(in the rows, 128 means zero)
Each path below is one point turned by a fixed rotation once a step. After each direction that follows a path, write how fast that rotation turns it, in deg/step (0 if it stays still).
Each turn is a multiple of 5 degrees from 10 to 175, or 0.
Rotation 1:
[117 113 134 102 122 129 124 129 128 102 125 121 137 129 138 131 129 127
 115 130]
[124 139 127 119 120 115 138 125 132 101 128 118 149 129 138 126 135 127
 117 126]
[112 120 125 121 122 122 119 132 134 106 132 132 142 123 139 138 136 128
 111 117]
[103 128 127 123 119 115 139 126 137 118 134 125 143 129 133 119 139 121
 114 134]
[115 123 127 117 109 118 126 117 142 120 134 143 132 130 134 131 129 129
 111 116]
[110 122 138 117 105 126 141 130 122 124 143 128 141 136 130 123 129 128
 115 131]
[126 125 145 109 107 119 125 118 141 119 134 125 137 123 135 125 119 132
 115 128]
[124 132 141 122 114 123 133 137 124 112 145 130 152 128 131 121 122 138
 117 122]
[113 117 140 120 125 128 122 126 149 110 135 124 145 117 128 122 119 130
 118 130]
[122 131 132 131 125 122 140 125 142 108 137 135 145 130 128 109 125 137
 114 114]
[112 108 132 125 122 141 130 121 146 114 134 129 138 134 125 124 123 132
 115 117]
[119 124 135 120 119 128 143 120 138 121 130 117 135 140 136 105 129 135
 112 121]
[130 115 136 123 109 134 121 118 138 121 128 122 145 140 136 129 127 136
 115 110]
[120 118 140 118 121 126 125 135 125 122 126 114 150 137 135 106 134 133
 116 127]
[126 127 129 128 127 128 133 128 123 130 122 125 129 119 122 130 126 125
 126 120] => 0
[134 136 127 127 127 120 130 122 134 128 124 128 126 127 130 124 127 128
 128 126] => 140
[133 126 132 122 123 124 124 130 124 132 127 133 132 127 124 125 126 127
 131 132] => 45
Rotation 2:
[138 132 134 122 134 120 138 140 110 133 132 121 146 142 118 122 121 119
 119 124]
[151 126 118 127 140 118 135 139 122 134 124 136 141 143 124 134 126 117
 125 130]
[147 135 141 129 146 131 136 129 116 126 127 125 144 134 124 129 129 113
 121 137]
[142 130 130 124 134 116 143 138 110 137 138 121 138 139 119 124 123 118
 124 122]
[147 128 124 129 139 117 134 139 125 128 119 131 149 146 125 133 125 120
 125 137]
[144 132 137 125 147 132 136 132 115 134 128 130 140 132 116 128 129 111
 114 131]
[147 129 130 129 134 115 145 136 111 132 139 120 137 142 126 130 125 117
 130 127]
[142 128 130 125 141 122 132 139 122 130 121 127 155 142 121 129 119 121
 119 133]
[150 131 132 123 144 125 138 132 116 135 130 135 131 135 117 132 132 109
 120 129]
[144 132 134 131 137 118 143 133 109 126 132 115 144 141 131 128 127 116
 130 133]
[143 126 126 124 141 124 135 139 119 134 127 129 149 139 115 127 117 121
 117 126]
[154 136 131 126 137 120 137 135 121 132 129 136 136 139 118 134 134 110
 126 134]
[137 132 136 126 142 122 138 131 109 128 128 116 146 140 128 124 129 115
 122 129]
[149 121 123 128 139 121 139 141 119 137 133 129 142 140 117 132 116 122
 122 125]
[126 124 131 125 127 132 120 132 132 134 134 125 127 129 131 129 134 130
 130 130] => 0
[132 125 122 128 126 125 132 130 127 133 134 133 119 127 126 131 129 127
 129 124] => 145
[126 131 124 123 125 124 124 129 131 129 121 136 129 131 125 129 134 125
 125 130] => 110
[128 137 137 126 124 128 130 126 125 127 132 128 124 125 125 126 133 125
 129 130] => 120
Rotation 3:
[129 129 138 124 117 117 147 150 120 113 136 128 125 109 141 129 119 122
 130 122]
[133 123 132 125 133 108 131 131 122 112 121 119 117 110 145 143 112 132
 132 124]
[138 134 127 124 123 119 141 150 123 114 125 125 115 110 121 139 115 131
 115 120]
[117 124 134 124 121 114 138 132 126 112 130 129 119 112 146 139 122 129
 120 107]
[136 131 142 124 121 118 145 135 112 122 133 117 120 103 132 136 114 123
 131 127]
[133 127 128 119 134 117 137 146 128 104 123 131 117 115 143 132 113 130
 133 119]
[130 127 132 130 117 106 135 142 124 115 123 116 122 111 129 149 121 133
 114 124]
[127 131 131 122 130 123 139 130 118 120 130 129 109 108 135 135 114 125
 119 104]
[129 128 146 124 116 121 151 144 124 109 130 125 125 111 141 135 123 127
 131 125]
[132 127 124 125 132 103 128 138 115 116 126 122 118 108 140 135 110 129
 132 122]
[137 131 134 124 127 122 142 142 131 109 120 123 114 112 123 146 116 134
 116 120]
[118 128 129 124 116 112 139 139 119 118 135 129 121 110 141 132 122 126
 117 106]
[136 127 146 124 125 120 145 127 120 116 127 118 118 104 139 141 113 124
 131 124]
[135 130 125 120 130 114 138 156 120 110 128 131 120 114 136 130 113 128
 132 121]
[133 127 128 127 132 125 126 132 127 125 126 127 130 129 131 126 124 128
 138 137] => 90
